(in the rows, 128 means zero)
The rows below come in pairs that one turn or mirror swaps. Which row does each named row swap with?
The rows were stretched afterwards, more along some directions than others.
Vab: [137  88 120  99 131 133 116 115 124 157 124 127 114  88 109 159 125 136
 134 134 148 108 145 160  89 128 136 136 124 142]
divo: [146 127 131 117 122 117 138 129 110 129 142 138 147 138 115 141 107 118
  96 115 138 122 135 131 139 127 124 123 114 136]
gaba: [124 120 104 111 128 142 120 122 142 119 104 130 119 135  89 127 126 136
  98 129  96  98 167 148 151  81 125 130 152 109]
galup: [115 137 121 118 130 130 118 132 107 150 119 147 146 115 133 144 117 137
 116 157 151 116 118 144 134 127 137 154 118 145]
gerep: [144 146 129 112  90 132 119 140 121 123 117 141 104 162  94 121 156 123
  99 131  90 119 136 155 147 113 129 128 126 132]
zunuk: [112 117 124 111 109 112  83 124 132 159  96 161 142 143 134 142 134 141
 120 141 134 129 120 120 105 134 155 146 101 142]
fer: [138 124 123 113 127 140 104 119 101 138 113 127 150 117 125 139 123 118
  95 150 133 105 137 131 131  85 130 132 135 148]
dip: [146 147 131 104 131 127 137 111 127 109 126 111 146 163 131 117 132 100
 145 110 111 123 129 125 134 114 118 105 130 131]
nifam: [138 129 111 117  92 124 147 138 106 152  96 164 153 126 132 145 129 120
 131 145 132 124 127 164 141 125 151 181 120 130]
kenus: [140 110 131 118  99 118 134 116 104 146 118 126 166 133 138 139 122 134
 117 122 129 118 143 137 119 133 123 152 141 111]
Lom: [149 152 128 121 121 147  94 149 124 111  99 124 161 148 117 112 143 150
 110 124 109 128 125 127 151 118 141 129 129 120]
Vev: [138 146 129 130 131 144 107 145 148 123 146 111 136 133 138 125 136 147
  94 131 140 135 126 137 133 130 130 107 126 116]
Ralog: [146 146 136 129 154 148 126 125 118 106 116 102 121 163 119 151 136 110
 102 128 117  99 139 130 145  95 119 118 124 139]
Solun: [122 121 106 112  80 121 115 147 131 136 111 155 152 126 126 107 128 151
 115 142 143 130 128 154 133 119 139 154 125 119]
ped: [171 162 141 145 121 143 119 141 112 125 133 147 152 152 121 148 135 133
 114 119 121 109 121 137 119 144 133 137 116 111]
rora: [136 115 107 102 119 131 150 140 132 153 115 127 105  92 128 138 138 145
 109 147 143 122 134 154 134 103 116 149 126 132]
zomiz: [119 137 117 113 138 133 164 116 139 138  97 105 118 100 115 130 150 124
 130 137 104 120 140 139 128 123 123 133 135 117]
Pel: [131 123 125 135 135 152 139 127 124 139 127 129 136  96 133 127 126 168
 123 122 135 121 145 140 118 125 111 152 124 113]
Luve: [120 146  97 117 125 140 109 140 128 122 113 124 130 125 107 112 150 130
 101 162  94 127 129 143 137 101 123 118 140 127]
vupab: [139 142 122 114 106 170 109 150 119 133 117 129 141 123 132 127 148 155
 136 126 138 123 120 151 117 130 140 140  90 146]
Badim: [132 103 143 118 126 141 104 134 125 161 127 146 125 142 117 147 121  97
 118 123 118 126 110 129 101 155 153 120 105 137]
Vabof: [149 141 115  97 126 122 111 123 151 125 125 122 139 128  95 151 140 127
 114 122 121 101 163 156 130 116 160 143 126 127]
zag: [146 135  80 116 116 139 112 137 136 147 115  91 142 112 125 106 137 146
 112 130 151 120 113 140 133 120 137 115 127 145]
guk: [137 116 119 125  94 132 145 118 116 162 109 118 130 136 127 136 140 105
 142 127 122 121 135 165 108 133 121 151 108 127]
zilaz: [136 127 118 113  82 135 152 138  94 154  96 161 144 136 121 151 133 112
 134 152 115 128 129 169 132 131 153 161 105 128]
gado: [145 139  84 112 108 130 143 126 131 121  97 110 131 156 101 141 133  88
 108 129 108 119 148 130 164  61 128 125 131 137]
subuf: [166 143 103 107 103 148 145 129  99 145  95 118 144 141 113 137 146 102
 135 123 117 113 126 168 118  98 135 149 116 139]
rigif: [134 136 120  97 130 147 169 124 107 144  93 101 106 140 111 154 145 122
 145 146 113 122 124 153 116 120 115 139 103 121]
nul: [149 133 133 115 139 158 123 155 119 117 113 121 125 138 109 161 130 138
 115 138 138 125 145 136 123 112 115 136 113 118]
vimi: [158 129  91 106  91 140 124 137 118 151  74 147 167 132 108 130 134 131
 137 129 148 114 132 126 149  90 119 166 118 137]
gera: [135 125 135 115 144 124 124 124 139 155 148 118 147 102 152 157 112 127
 121 119 168 134 114 123 104 141 126 124 127 120]
Durif: [135 126 103 123 148 121 128 135 169 133 127 110 120 123 114 133 140 127
 120 127 132 116 149 154 132 124 147 139 133 119]
derak: [144 142 114 123 145 135 110 103 132 159 110 124 155 107 128 129 154 129
 137 141 133 126 125 127 116 124 139 148 133 136]
kem: [139 122 136 130 109 141 116 146 113  98 115 152 140 163 114 119 106 139
 104 139 119 131 139 132 141 121 126 120 144  99]
Noba: [151 167 102 114 148 137  93 137 119 136 103 126 191 129 153 121 127 136
 137 132 163 130 116 123 142 139 165 159 105 159]
fona: [149 128 112 121 131 141 102 154 128 134 110 112 132 116 105 141 123 117
 108 136 118 112 151 144 132 117 146 134 119 138]
mig: [149 149 128 130  83 128 108 132  98 119 118 172 148 194 122 136 131 136
 122 122 112 114 109 130 134 128 148 131 115 113]
nogo: [148 152 129 139 124 144  87 145 127 124 122 152 168 135 140 112 113 166
 118 134 134 142 110 116 132 147 148 122 123 115]
tikun: [138 144  68 108 108 133 116 115 114 144  75 134 125 127  89 122 148 136
 101 145 109 106 166 148 140  84 144 168 135 164]
Med: [126 115 119 114  71 150 134 149 142 155 111 125 131 136 127 116 137 146
 128 132 121 143 116 177 130 156 166 134 125 117]
durof: [140 173 113 146 130 136 142 130 130 131 113 103 146 167 122 151 139 102
 121 117 107 120 122 115 159  95 111 127 118 116]
lup: [113 123 146 110 138 143 107 135 125 169 121 132 139  99 157 138 124 145
 134 133 152 140  98 130  90 179 145 131 104 130]
goret: [152  92 142 125 129 142 120 126 105 125 115 125 121 122 100 163 123 140
 110 142 142  94 139 150 101  96 123 128 139 109]
Pes: [145 171 124 115 132 124 160 108 121 113 116 124 160 150 143 123 135 142
 128 113 111 106 126 157 172 123 158 147 124 113]
vobi: [161 171 125 131 134 129 125 145 108 108 120 145 191 141 156 101 145 151
 134 123 152 132 130 131 156 138 149 155 120 129]
doriz: [131 114 136 123 129 138 137 107 126 141 115 141 124  91 117 135 128 148
 118 128 130 109 161 168 130 127 125 164 126 125]
kigen: [114 130 145 115 102 122 117 123 137 133 127 161 134 129 104 125 148 145
 143 115  97 137 136 131 117 169 131 126 132 111]
totol: [156 157 105 117 120 117 158 119 127 136 108 106 158 123 140 136 156 108
 156 131 126 128  98 141 125 119 155 127 120 131]
saza: [145 148  87 116 114 145 156 136 129 132 109  92 120 118 136 111 149 142
 110 132 116 132 139 184 135 116 160 145 127 140]
Zokit: [127  95 131 110 100 148 119 134 135 163 136 113  99 100 104 135 119 131
 102 141 124 130 139 164  98 135 111 113 140 137]
faluz: [141 139  98 111 124 120 144 118 124 154 109 146 140 108 142 123 136 135
 130 121 130 120 125 154 139 134 161 157 141 149]
kege: [158 135 116 116 138 152 102 141 135 138 122 110 147 139 123 157 105 123
 112 118 164 117 121 109 134 121 128 121 116 146]
bes: [119 167 117 132 118 131 137 143 137 143  96 124 121 169 122 128 151 115
 161 123  97 128  83 132 143 139 146 127 108 133]
noni: [133 132 124 104 115 137  93 129 117 137 115 141 109 160 105 138 143 134
 121 111  99  98 150 109  95 126 129 105 107 139]
Lav: [163 134 150 122 131 144 134 124 111 135 106 105 129 144 121 158 143  88
 146 108 114 122 139 145 114 146 160 136 108 156]
Bil: [136 103 160 113 119 140 154 128 121 140 137 118 117 108 125 156 134 117
 156 124 141 126 117 166  75 173 123 115 114 129]
tarir: [125 104 100 124 102 131 111 132 135 153 113 154 128 122 123 137 114 120
 123 145 154 115 137 125 122 120 131 133 110 155]
guva: [120 130 104  88 119 108 128 106 139 154  99 130 140  93 128 112 148 141
 135 127 116 123 139 142 128 126 153 139 134 152]
nasez: [151 149 131 125  81 134 150 142  76 107 100 147 141 181 130 158 132 146
 129 127 113 107 139 160 140 112 137 151  80  98]
metop: [134 149 102 126 128 127 149 130 134 124 108 127 155 102 115 110 144 140
 125 153 146 140 145 139 174  95  93 156 132 130]
temov: [132 119 157 129 117 113 125 124 121 113 143 135 135 129 120 138 128 153
 105 108 131 121 136 144 138 161 125 126 127 102]
Lik: [130 123 160 129  85 134 104 134 108 129 140 162 112 170 109 139 145 145
 102 131  95 122 128 152 115 168 141 135 123 104]
Salir: [164 156  79  97 136 131 108 135 133 130  98 132 181 123 103 122 119 125
 104 143 129 116 159 124 161  80 147 140 151 139]
mon: [136 133 157 139 105 121 118 132 104 135 124 167 165 111 128 139 141 173
 110 121 113 126 118 155 134 145 119 167 118 103]
tode: [112  95 145 118 114 105 138 105 136 148 145 127 116  98 121 135 132 120
 123 113 112 124 135 152 113 148 135 131 146 100]
zubab: [144 106 165 138 117 141 143 135 109 118 126 141 129 132 125 152 131 133
 137 109 149 122 130 157 118 147 109 152 110 107]
zoru: [158 143 106 120 119 151 142 141 137 146  96  95 156 127 115 138 137  98
 138 111 133 135 130 144 149 106 138 148 140 155]
lebaf: [134  91  99 104 118 139 140 127 126 166 109  82 122 103 101 165 130 119
 125 150 145 120 125 161 115 110 130 125 134 133]
valu: [133 123 117 114 119 110 132 116 134 140 101 172 151 108 131 124 141 149
 132 124 134 118 157 146 142 140 145 169 132 134]
dulot: [144 165 130 125 136 141 133 151 107 121 117 116 158 153 147 128 141 134
 120 111 152 125 111 128 145 119 120 148 108 121]
Reb: [139 113 111 103  79 135 104 140 123 182  92 153 123 148 111 175 138 125
 134 128 107 104 130 166 103 137 178 157 100 112]
favu: [144 171 121 135 118 119 136 117 120 125 115 150 160 137 140 127 164 147
 123 105 104 107 113 145 152 123 162 170 128 115]
refuv: [146 142  94 113 102 142 128 127 120 126  86 147 125 146 110 101 158 127
 146 131  93 125 137 145 143 117 162 139 115 157]
fav: [142 130 138  97 127 140  87 140 129 131 140 130 150 150 113 135 105 114
 117 116 136 122 134  98 129 117  98  85 121 134]
neti: [125 130 121 117 124 115  96 114 153 148 118 175 144 115 111 107 125 141
 134 123 106 126 146 112 150 141 155 144 145 118]
soso: [160 154 109 115  87 130 101 129  96 132 105 167 149 201 108 144 126 121
 113 128 106 107 124 132 149 117 162 136 101 124]

goret is swapped with rora
soso is swapped with zilaz
Reb is swapped with nasez
mon is swapped with zunuk
rigif is swapped with lebaf
Bil is swapped with kege
Zokit is swapped with Ralog
Durif is swapped with Pel
Luve is swapped with tikun
nul is swapped with Vab

The rows below come in pairs that one turn or mirror swaps. Which row does each named row swap with?
The rows were stretched afterwards, more along some directions than others.
Ven: [131 136 159 134 102 102 138 130 129 126 126 114 108 129 121 141 134 130
 134]
beli: [138 135 139 142 109  80 121 128 141 107 117 126 133 143 148 111 136 122
 130]
Nubu: [129 117 109 112  94  67 108 159 162 126 123 129 152 128 131 135 128 136
 120]
rafo: [124 104 121 131 105 104 135 135 128 139 142 127 144 137 133 109 115 128
 132]
porez: [151 115 142 120 118  92 115 120 127 119 143 115 157 115 134  93 127 129
 119]
liben: [136 140 155 139  99 101 139 132 135 127 117 119 116 134 126 134 137 130
 136]
zome: [138  94 122 120  91  86 119 150 153 129 115 121 158 111 120 129 123 141
 123]
Ror: [122 127 124 107 109  91 125 120 128  98 127 130 118 123 146 129 126 111
 129]
noza: [119 135 125 102 108 104 121 119 117 102 129 131 113 121 137 134 124 115
 128]
dulu: [141 120 148 107 120  86 116 105 124  77 165 110 140 105 150 118 141 136
 107]
Far: [124 114 115 106 113 107 118 119 125 102 142 111 128 126 111 117 143 126
 127]
konaz: [134 111 122 123 107  75 135 142 129 113 145 122 148 119 119 114 135 119
 138]
fes: [133 126 109 105  97  61 112 157 157 117 128 125 149 123 128 132 139 132
 120]
Fefa: [120 126 125  97 109 107 121 115 118  95 136 129 115 118 138 131 127 120
 126]
buk: [140 141 152 143 109  79 119 127 149 112 120 119 124 146 142 117 142 123
 131]
Tuvav: [139  79 146 119 106  92 121 114 147  92 147 103 144 112 113 112 122 154
 117]
lep: [127  96 133 113 107 103 134 123 120  85 160 131 145 108 136 119 121 137
 128]
kepat: [136 113 124 123 104  70 135 144 130 114 141 122 147 115 121 118 135 114
 139]
Gat: [103 111 136 129  90 107 135 135 138 115 134 116 114 135 108 149 130 138
 144]
zuzan: [136 116 118 113 121 106 115 115 128  90 146 109 137 125 113 104 146 129
 121]
gegav: [132  98 117 116  91  86 110 151 152 130 115 125 157 122 131 134 119 140
 118]
Riko: [121 113 106 130 111  89 106 132 129 113 133 115 157 130 131 119 137 128
 124]
Keni: [121 114 109 130 106  76 114 140 126 118 140 113 160 122 128 117 138 126
 125]
savu: [131  84 131 119  95  99 121 140 144 123 118 117 147 106 118 140 116 138
 126]
sulu: [121 121 148 103 102 105 109 131 143 108 140 122 129 113 117 136 140 129
 137]
zafor: [139 140 159 140 102  92 127 136 141 124 118 117 126 140 129 131 140 129
 135]
lofar: [100 118 138 129  88 101 135 138 137 119 128 117 112 135 105 151 132 136
 146]
ripod: [135 127 149 113 118  90 112 104 118  82 154 111 137 108 148 114 139 133
 110]
Tene: [124  98 121 109 105 108 131 126 120  79 162 133 143 108 140 123 123 137
 122]
nisov: [133 106 104 125 119  87 111 130 134 101 146 110 158 128 124 107 139 139
 114]
Tum: [123 127 103 108  93  64 114 164 155 126 128 128 142 130 125 142 135 129
 125]
naf: [134 129 120 120 108  63 132 150 141 114 134 123 144 123 119 122 138 114
 139]
kitul: [102 132 123 117  87 104 126 152 122 139 131 135 132 123 135 148 131 113
 147]
Runi: [133  87 127 123  94  90 118 145 145 128 121 118 151 109 119 133 117 140
 123]
biza: [133 112 141 109 119  98 116 108 127  67 162 115 135 108 148 121 140 141
 109]
vemo: [130 133 158 131 106 105 145 128 132 117 134 114 106 118 125 147 128 131
 134]
sabil: [129 129 155 131 111 105 147 129 133 120 136 114 106 121 121 147 127 134
 131]
gezal: [133 129 157 133 103 105 145 129 130 127 126 111 112 126 119 144 131 129
 136]
Zese: [139  79 146 121 105  85 124 118 147  97 143 104 147 111 112 109 122 151
 118]
luf: [146 132 150 140 115  81 114 117 142  97 122 122 127 140 148 108 135 126
 124]
Lizo: [133  83 130 122 107  94 122 134 150 118 125 109 141 105 115 134 123 136
 122]
loto: [134  87 126 125 102  92 125 139 148 122 125 110 145 105 117 132 119 135
 125]

sulu is swapped with rafo
zuzan is swapped with Tene
Keni is swapped with ripod
kitul is swapped with porez

The rows below come in pairs that one turn or mirror swaps. Which row does each named row swap with?
The rows were stretched afterwards, more along some directions than others.
lalot: [126 128 138 139 148 105 182  77 148  86 172 133 147 148 139 156 117 115]
Pebu: [112 122 129  96 106 103 144 104 158 102 131  92 135 148 127 129 135 154]
Tobi: [133 118 138 111 116  96 136 123 140 105 117  97 104 143 151  83 122 137]
Mazoz: [127 115 132 107 114  94 163  94 141  91 135  92 113 133 124 126 140 162]
Bobom: [132 140 131 128 147 110 189  81 163  93 170 137 140 149 147 152 127 119]
fup: [138 142 150 127 149 106 191  89 147  85 165 132 135 155 139 154 106  93]
zin: [118 124 144  94 106  92 146 105 149  82 134  78 121 143 126 135 126 132]
dezoz: [112 123 132  92 104  93 153 112 149  85 134  95 127 140 124 120 137 146]
Vaf: [119 117 146 103 109  99 148  99 139  95 127  80 126 141 125 135 129 148]
kazo: [125 130 136 135 154 107 187  87 156  89 161 144 137 141 134 146 113  93]
sofez: [142 127 117 157 155 103 156 120 139 120 155  98 135 145 146 149 111  82]
nozik: [150 121 129 153 178 109 161  96 137 127 148  91 119 157 150 144 129 100]
selit: [139 118 134 110 120  98 135 125 138 113 121  97 115 144 142  95 120 137]
Niz: [121 106 118 119 126  93 142 135 131 112 131 107 112 140 164  95 118 128]
lole: [144 119 130 155 172 105 162 101 138 124 148  87 127 152 147 161 117  88]
Muli: [135 138 141 141 144  99 193  81 163  90 166 132 126 144 150 136 111 118]
gami: [125 144 138 125 137 110 180  95 153  86 161 144 147 141 124 157 118 112]
Romis: [123 110 123 111 132  98 152 123 128 112 125 119 109 142 161 104 123 121]
raf: [108 117 141  95 114 111 144  97 147  89 126  92 119 139 126 135 135 147]
bemif: [126 126 137 124 149 120 181  69 152  90 165 133 140 149 132 170 124 123]
gam: [148 111 121 145 170 122 147  95 133 131 145  92 115 152 144 157 125 107]
dofun: [132 104 117 116 117 106 147 119 136 109 128 108  94 127 147  93 118 120]
sube: [129 113 125 113 116 102 142 123 132 116 120 114 108 136 155  94 119 136]
mudal: [155 127 135 142 156 116 154  96 152 114 149  84 117 141 123 151 125  97]
nipud: [119 115 153 101 113 104 155  88 142  86 125  79 112 140 118 140 123 126]
bop: [138 116 135 110 135 105 144 109 139 111 130  96 103 147 146  87 130 137]
mefi: [141 138 134 132 144 113 190  86 157  92 166 144 134 138 138 148 120 111]
kabo: [141 147 145 136 139 111 183  92 150  87 161 138 140 140 127 147 115 100]
pup: [125 133 159  88 109 103 151  97 144  84 129  91 118 145 121 132 134 150]
Gel: [132 115 145 102 111 104 151  98 142  90 135  74 116 138 128 132 139 148]
vukul: [122 106 131 113 132 114 135 114 131 111 114 110  98 136 148  94 127 134]
Selu: [147 130 123 138 152 121 150 102 156 121 146  94 119 142 122 148 128 100]
mitas: [141 130 132 150 169  96 168  99 143 124 145  94 114 155 151 148 114  96]
zeg: [155 129 121 139 160 114 146 102 136 129 150  94 119 151 136 155 128 106]
lomis: [146 125 131 154 157 108 145 117 139 121 144  95 128 148 146 143 109  97]
pudi: [116 129 145  89 119 100 156  91 155  88 141  87 129 154 128 131 135 147]
Rufi: [134 111 128 111 121  98 146 122 131  99 129 110  98 131 139  85 126 125]
kip: [122 129 145 144 151 112 183  81 159  87 156 141 139 144 135 138 111 100]
zire: [123 118 127 120 128  81 145 117 140 118 115 103 109 154 181 113 104 131]
zasi: [132 112 139 117 123 109 141 106 141 111 119 107 112 144 140  87 129 148]
vav: [116 127 140  91 104  95 152 106 152  86 138  95 141 144 119 132 129 151]
pas: [154 126 119 140 150 108 163 116 143 113 166  86 124 148 140 153 115  93]

Muli is swapped with mitas
Mazoz is swapped with zire
mefi is swapped with lole
Vaf is swapped with sube

